Small tables with named rows and columns. After each table, cells are looked up by row and column.

Lepas =
	Rakib	Gobor	Viza	Davali	Tasoper	Verer	Mem	Fele
Sesive	494	-10	-288	707	2	-240	-80	0
Vunup	-359	-27	279	-373	140	56	85	-171
Mipovo	-238	-325	-372	-846	-71	-578	194	418
Tonagem	528	17	-265	776	-15	-209	-109	-28
Povep	-33	170	-45	136	-231	372	-297	-149

Tonagem, Mem: -109
Tonagem, Davali: 776
Tonagem, Gobor: 17
Povep, Verer: 372
Sesive, Rakib: 494
Povep, Viza: -45
Vunup, Viza: 279
Vunup, Verer: 56
Sesive, Viza: -288
Povep, Mem: -297
Sesive, Mem: -80
Povep, Gobor: 170
Mipovo, Davali: -846
Sesive, Fele: 0
Vunup, Tasoper: 140

Ratenir:
fields: Lan, Kuveb, Zavuz, Bos, Sog
Goz: [145, 231, 175, 210, 126]
Zav: [199, 122, 172, 130, 203]
Bim: [202, 230, 139, 183, 122]
Ziv: [230, 125, 38, 114, 172]
Suror: [205, 214, 196, 163, 166]
Rizek: [178, 236, 159, 195, 124]
Kemis: [39, 139, 205, 248, 143]
Vodenu: [188, 149, 229, 145, 212]

What is the Bos of Rizek in Ratenir? 195
What is the Lan of Ziv in Ratenir? 230
What is the Bos of Vodenu in Ratenir? 145
What is the Kuveb of Zav in Ratenir? 122
What is the Sog of Kemis in Ratenir? 143
What is the Zavuz of Goz in Ratenir? 175
What is the Zavuz of Zav in Ratenir? 172
What is the Lan of Zav in Ratenir? 199
What is the Zavuz of Kemis in Ratenir? 205
What is the Zavuz of Ziv in Ratenir? 38
What is the Sog of Suror in Ratenir? 166
What is the Bos of Ziv in Ratenir? 114
What is the Zavuz of Vodenu in Ratenir? 229
What is the Kuveb of Kemis in Ratenir? 139
What is the Bos of Goz in Ratenir? 210
What is the Lan of Goz in Ratenir? 145
What is the Sog of Bim in Ratenir? 122
What is the Lan of Suror in Ratenir? 205
What is the Lan of Rizek in Ratenir? 178
What is the Bos of Suror in Ratenir? 163
Which row has the largest Lan? Ziv

Gubaz:
	Taf	Sug	Tuno
Metu	132	210	97
Bim	134	137	28
Tomo	147	131	16
Bitiga	97	135	127
Zubemin	154	105	75
Nep	108	122	126
Lumub	103	131	122

Sug of Lumub = 131
Taf of Zubemin = 154
Tuno of Nep = 126
Tuno of Lumub = 122
Sug of Zubemin = 105
Sug of Metu = 210
Sug of Tomo = 131
Taf of Metu = 132
Taf of Lumub = 103
Taf of Bitiga = 97

Tufi =
|  | Kun | Bilus |
|---|---|---|
| Gilaf | 43 | 199 |
| Kesal | 165 | 71 |
| Dobe | 203 | 244 |

Bilus of Gilaf = 199
Bilus of Kesal = 71
Kun of Kesal = 165
Kun of Gilaf = 43
Kun of Dobe = 203
Bilus of Dobe = 244

Table Mesu
,Daf,Ziro
Bano,40,31
Mul,66,63
Lud,148,146
Kezi,142,141
Falad,135,157
Mopovut,201,41

Daf of Falad is 135
Daf of Lud is 148
Daf of Kezi is 142
Ziro of Mopovut is 41
Ziro of Falad is 157
Daf of Mopovut is 201
Ziro of Bano is 31
Daf of Bano is 40
Daf of Mul is 66
Ziro of Kezi is 141
Which row has the largest Daf? Mopovut

Nudu =
         Lalumu  Mapugas  Gim  Reritir  Mot  Maf  Sal  Boze  Sune  Fefemod
Zof          83       58   60       70   60   46   64    67    55       64
Pov          83       66   73       60   57   50   76    56    64       64
Susi         72       66   82       52   41   46   79    46    76       82
Bibibur      61       81   81       52   69   63   65    53    64       68
Fosidel      16       78   67       57   84   77   65    58    52       55
Durovu       93       67   59       70   64   46   67    50    69       62
Vidido       73       91   89       46   57   45   73    53    58       80
Bak          45       33   57       59   52   85   56    70    71       45

Durovu, Maf -> 46
Vidido, Sal -> 73
Susi, Mapugas -> 66
Durovu, Mapugas -> 67
Vidido, Lalumu -> 73
Pov, Gim -> 73
Zof, Reritir -> 70
Pov, Sune -> 64
Pov, Boze -> 56
Row with the largest Boze: Bak

Rozuz:
,Maneno,Pinif,Zoganun
Ronizu,80.87,22.31,38.02
Mus,69.28,74.72,32.98
Gos,29.42,25.79,69.26
Gefam,80.44,22.03,39.24

Pinif of Ronizu: 22.31
Zoganun of Ronizu: 38.02
Pinif of Gefam: 22.03
Maneno of Ronizu: 80.87
Pinif of Mus: 74.72
Zoganun of Mus: 32.98
Pinif of Gos: 25.79
Zoganun of Gefam: 39.24
Maneno of Gos: 29.42
Zoganun of Gos: 69.26
Maneno of Gefam: 80.44
Maneno of Mus: 69.28

Table Voza
	Pizelez	Lan	Tak	Gos	Figu	Tude	Gen	Birilom	Suk	Raf
Barego	56	27	57	59	51	79	62	63	50	50
Koresa	46	40	68	58	35	66	49	76	62	46
Furidas	59	31	68	65	34	71	58	74	58	36
Vesun	51	46	66	64	42	60	49	80	65	32
Rofebu	60	46	71	67	42	57	56	83	65	17
Sibini	45	49	55	67	43	62	39	79	67	41
Voda	52	41	64	62	43	65	52	76	61	36
Gelami	55	47	69	63	45	58	55	80	63	25
Surol	48	39	78	58	24	63	51	80	64	40
Pono	46	45	71	48	55	62	61	71	56	43

What is the Tak of Surol in Voza?
78
What is the Gen of Furidas in Voza?
58
What is the Pizelez of Gelami in Voza?
55
What is the Suk of Furidas in Voza?
58
What is the Raf of Rofebu in Voza?
17
What is the Birilom of Koresa in Voza?
76
What is the Gen of Vesun in Voza?
49
Which row has the largest Tak? Surol

Gunefu =
columns: Losul, Zok
Sov: [1.352, -2.103]
Miparol: [1.883, 2.636]
Midirin: [1.083, -2.653]
Vesata: [-0.755, 1.348]
Givedo: [-4.027, 3.652]
Folaga: [1.428, -6.997]
Vuguve: [2.165, 6.262]
Zum: [-0.033, 2.419]
Kolo: [3.540, 1.039]
Kikozan: [3.479, -1.226]
Pozeg: [2.426, 5.865]
Dalo: [2.315, 4.453]
Rig: [-1.710, 1.678]
Sesab: [-2.313, 0.073]

What is the Losul of Givedo in Gunefu? -4.027
What is the Zok of Sesab in Gunefu? 0.073
What is the Zok of Zum in Gunefu? 2.419
What is the Zok of Miparol in Gunefu? 2.636
What is the Losul of Vuguve in Gunefu? 2.165
What is the Losul of Kikozan in Gunefu? 3.479
What is the Losul of Zum in Gunefu? -0.033
What is the Zok of Vesata in Gunefu? 1.348
What is the Zok of Kikozan in Gunefu? -1.226
What is the Zok of Vuguve in Gunefu? 6.262
What is the Zok of Folaga in Gunefu? -6.997
What is the Losul of Kolo in Gunefu? 3.540
What is the Losul of Vesata in Gunefu? -0.755
What is the Losul of Sesab in Gunefu? -2.313
Row with the largest Zok: Vuguve

Paba
fields: Zal, Mufuf, Sonugiz, Ritobo, Buki, Regi, Bep, Keleg, Kesepu, Musedad
Vebure: [0.3, 0.4, -0.4, 0.0, 0.1, 0.9, 0.7, 0.5, -0.2, 0.4]
Dopuza: [0.3, 0.2, -0.5, 0.0, -0.3, 0.7, 0.3, -0.2, -0.6, -0.5]
Vis: [0.3, 0.2, -0.2, 0.0, -0.6, 0.5, 0.0, -0.4, -0.7, -0.8]
Lidepe: [0.5, 0.2, -0.2, 0.0, 0.5, 1.0, 0.5, 0.7, -0.4, 0.8]

Sonugiz of Lidepe: -0.2
Regi of Dopuza: 0.7
Regi of Vebure: 0.9
Musedad of Dopuza: -0.5
Ritobo of Lidepe: 0.0
Bep of Lidepe: 0.5
Sonugiz of Dopuza: -0.5
Zal of Vis: 0.3
Regi of Lidepe: 1.0
Mufuf of Lidepe: 0.2
Ritobo of Dopuza: 0.0
Keleg of Dopuza: -0.2
Keleg of Vebure: 0.5
Regi of Vis: 0.5

Zogagov
         Kebate  Kofibo  Puz  Bog  Gunelof  Kibi  Gogeg  Liviz  Mobufol
Dufilet      74      56  102  140      107   138     93     37      111
Gid         119     108  123   65       92    74     41     92       93
Zerusur     100     103  195  129       59    87     97    131      188
Dag          48     103   60   70      126    41     42     81       86
Zus         124     118  134   70       84    81     52     85      106
Lapom        85     109  177  136       89   101     92    130      191
Nufo        111     101   75   57       34    44    170     84       38
Zemefef      85     119   49   52       65    50    158    100       40
Bunile       97      77  167  116       76   121    104    118      144
Zimena      114      32   50   80       76   122     69     71       96

What is the Kofibo of Nufo in Zogagov? 101
What is the Mobufol of Bunile in Zogagov? 144
What is the Gunelof of Nufo in Zogagov? 34
What is the Kebate of Zerusur in Zogagov? 100
What is the Kofibo of Lapom in Zogagov? 109
What is the Gogeg of Lapom in Zogagov? 92
What is the Gunelof of Lapom in Zogagov? 89
What is the Puz of Zus in Zogagov? 134
What is the Bog of Zerusur in Zogagov? 129
What is the Kofibo of Zemefef in Zogagov? 119
What is the Liviz of Zimena in Zogagov? 71
What is the Kebate of Zimena in Zogagov? 114
What is the Puz of Zemefef in Zogagov? 49
What is the Liviz of Gid in Zogagov? 92
What is the Kebate of Gid in Zogagov? 119
What is the Gunelof of Zerusur in Zogagov? 59
What is the Kebate of Dufilet in Zogagov? 74
What is the Gunelof of Dufilet in Zogagov? 107
Row with the largest Kofibo: Zemefef

